Rows are one point carried round by a steady rotation, each followed by how many ticks it has turned.
The counts run from 0 to 98.
[147 149  87 116 133 188 127 177 120 128 133 132 121 186 124 121 107 130
 153 193 139  97 130  91 100 104 151 131 126 112 134 159 149  79 125 147
  99 164 127 173 120 123 136 138] : 53
[154 117 139  94 126 207 112 194 157 137 159 139 135 153 134  97 129 122
 132 170 117 117 137 109 123 137 128 143 131 123 185 145 162  84 131 157
 119 163 101 148 136 135 149 122] : 79
[150 158 143 108 105 197  92 165 152 105 166 164 125 157 137  95 116 124
 131 176 131 110 125 106 139 148 122 109 149 135 171 174 154 101 107 163
 124 189  80 152 152 107 133 143] : 27
[159 163  79 119 124 189 126 173 121 138 139 128 106 191 146 122 137 129
 146 190 138 112 113 104 113 115 150 124 141 124 115 174 152  76 114 141
 117 177 113 164 138 133 145 127] : 52
[143 169 120  86 117 184 139 182 115 141 130 139 106 179 104 110 118 153
 144 178 132 109 139 108 135 117 155 102 128 130 118 162 128  96  97 131
 131 198 102 160 114 125 111 147] : 2
[158 141 126  66 127 187 106 174 158 133 136 114 125 143 116  98 135 137
 122 169 120 123 161 109 119 117 119 101 131 136 163 154 155  51 101 145
 145 170 109 150 134 131 134 127] : 70
[167 171 141  88 126 192 117 177 133 142 126 147  96 169 120  97 151 138
 158 187 134 115 142 122 128 112 132 101 169 136 142 152 140  42 125 138
 141 179  99 132 135 121 139 110] : 12
[137 145 111 120 117 191 120 187 121 129 172 150 142 165 124  84 102 135
 109 161 114  89 137  92 127 147 126 156 121 128 179 165 181 104 115 162
 109 194  98 169 127 113 137 134] : 89
[166 150  90 107 122 178 131 194 141 139 126 140 108 187 117  90 108 138
 129 174 109 107 102 147 139 139 144 144 149 128 140 146 138  89 131 138
 122 201 140 173 129 122 144 142] : 41
[163 129 128  75 161 187 104 185 134 115 135 136 102 164 121 100 134 143
 137 183 145 118 153 103  99 108 115 120 137 140 162 147 142  55 124 134
 138 165 110 166 136 127 147 115] : 14
[173 151  81 110 128 187 129 197 118 136 124 140 121 191 133 131 122 131
 140 188 116 108 111 126 126 126 157 122 149 117 147 143 143  91 123 141
 107 176 126 167 131 128 134 129] : 47
[174 149  93 112 155 171  93 199 147 127 131 118 130 172 114 113 116 116
 134 182 153  92 109 110 100 110 153 119 126 109 127 160 153  83 113 144
 101 185 143 189 144 124 151 124] : 50
[158 174 111  77  91 180 123 173 134 128 140 114 123 156 123 110 142 139
 129 164 118 117 154 113 115 130 133 104 147 153 145 178 139  57 126 130
 147 185 115 143 149 125 120 126] : 66
[154 149 100 102 122 185 127 203 121 129 123 156 107 186 119 100 113 141
 154 193  95 108 116 122 111 148 140 130 128 126 144 151 140  84 141 148
 103 174 127 180 105 134 131 132] : 43
[151 158  95  89 120 166 113 182 140 129 153 102 126 160 123 104 121 129
 116 169 137 116 136 102 121 124 144 112 150 145 144 181 145  85  96 125
 118 182 112 153 154 125 125 148] : 61
[148 138 140 101 135 199  89 165 144 121 162 150 118 146 109 102  97 122
 129 168 130 103 120  98 123 123 126 109 131 123 167 151 157  82 117 155
 120 179  87 158 151 113 143 131] : 24
[153 155 134  95 133 194 135 170 144 117 128 152 115 180 128  99 145 135
 150 189 144 127 141 115 131 124 130  97 155 121 148 163 138  73 115 139
 136 170  85 143 179 119 141 119] : 17
[158 136  89 114 138 176 119 179 129 138 132 144 122 189 133 114 126 138
 152 196 140  97 124 121 122 142 154 126 124 114 146 151 147  93 141 130
 105 182 127 183 114 131 138 114] : 48
[169 157 119  53 114 195 130 171 155 123 136 132 128 146 123 103 149 149
 126 162 117 123 151 129 138 130 134 103 145 124 159 161 137  66 111 128
 143 186 102 132 144 138 149 123] : 71
[161 171 114  72 102 184 129 155 126 138 154 118 125 164 126  95 145 138
 138 172 126 128 150  98 142 128 127  99 143 137 146 165 137  78 109 144
 158 158 104 129 145 132 116 137] : 67
[169 135 132  98 117 211 135 165 147 124 150 144 129 168 139 112 146 129
 141 173 121 115 131 120 138 146 121 123 167 125 171 149 148  58 116 164
 125 161 101 139 150 130 159 126] : 77
[159 164  88  96 111 166 118 181 125 149 148 120 141 156 120  91 118 129
 127 153 121 121 153 123 137 146 145 135 144 119 137 173 162  94 106 137
 119 214 140 175 135 137 141 154] : 96
[166 151 141  89 146 186  93 182 138 121 126 132 100 161 112  91 131 133
 137 176 129 116 146 119 123 110 123 111 153 123 156 158 124  69 118 129
 139 170 113 152 152 127 156 127] : 15
[144 145 108 106 110 196 116 175 154 128 160 144 149 160 150  80 119 107
 120 152 129 103 113 125 138 140 131 137 152 119 170 166 157 100 101 157
  94 199  97 162 153 118 148 135] : 86
[178 142  97  96 138 178  99 188 127 151 125 133 115 180 100 103 126 113
 142 181 114 109 107 124 124 138 147 131 141 128 145 136 166  99 124 149
 108 207 151 175 112 107 135 119] : 45
[145 157  96  87 136 163 109 193 122 114 164 113 115 161 121 106 135 133
 119 168 145  98 157  75 100 106 149 109 105 139 153 163 151  85 116 139
 138 179 105 166 133 117 128 151] : 59
[143 162 131  83 126 186 134 192 116 134 131 134  94 160 117 106 128 157
 154 181 139 110 156 108 117 109 132 113 118 132 153 157 120  68 114 135
 136 188 114 150 125 112 123 133] : 8
[165 143 150  92 122 176  90 170 162 115 145 136 113 151 127 112 126 122
 121 184 150 127 125 114 139 119 133 111 151 124 167 160 144  66 122 133
 120 178 106 162 174 109 145 150] : 20
[184 160  84 106 144 173 114 180 135 112 140 117 127 161 128 106 119 128
 122 170 151  97 138  95 106 112 159 124 124 126 145 181 147  74 118 137
 106 184 122 182 141 122 137 130] : 55
[140 133 119 107 138 188 103 183 163 117 165 152 143 163 124  87 125 107
 136 167 122  89 131 115 117 131 130 141 123 126 178 139 181  90 130 155
 118 174  92 162 123 114 145 127] : 84
[155 146 140 103 108 180  93 157 151 129 157 155 127 159 111  96  93 128
 101 162 119 107 132 105 143 153 109 111 124 153 160 155 145 103 105 151
 136 207 116 155 139 119 143 154] : 30
[172 142 111 117 123 197 115 170 156 129 146 146 133 161 148  81 136 126
 132 166 128 121 122 124 153 142 131 140 156 115 169 159 155  70 109 160
 113 182  99 150 154 122 137 132] : 81
[159 141 109  96 125 179 117 195 129 144 130 150  99 165 106  93 106 145
 119 179  91 100 121 128 124 152 144 148 140 129 162 134 149 108 138 142
 109 205 134 173 116 117 149 151] : 39
[177 162 131  76 123 180 117 179 133 135 123 131 111 169 114 101 152 131
 140 180 140 141 139 126 139 128 133 106 151 129 132 157 133  67  99 131
 143 181 124 148 151 108 144 127] : 11
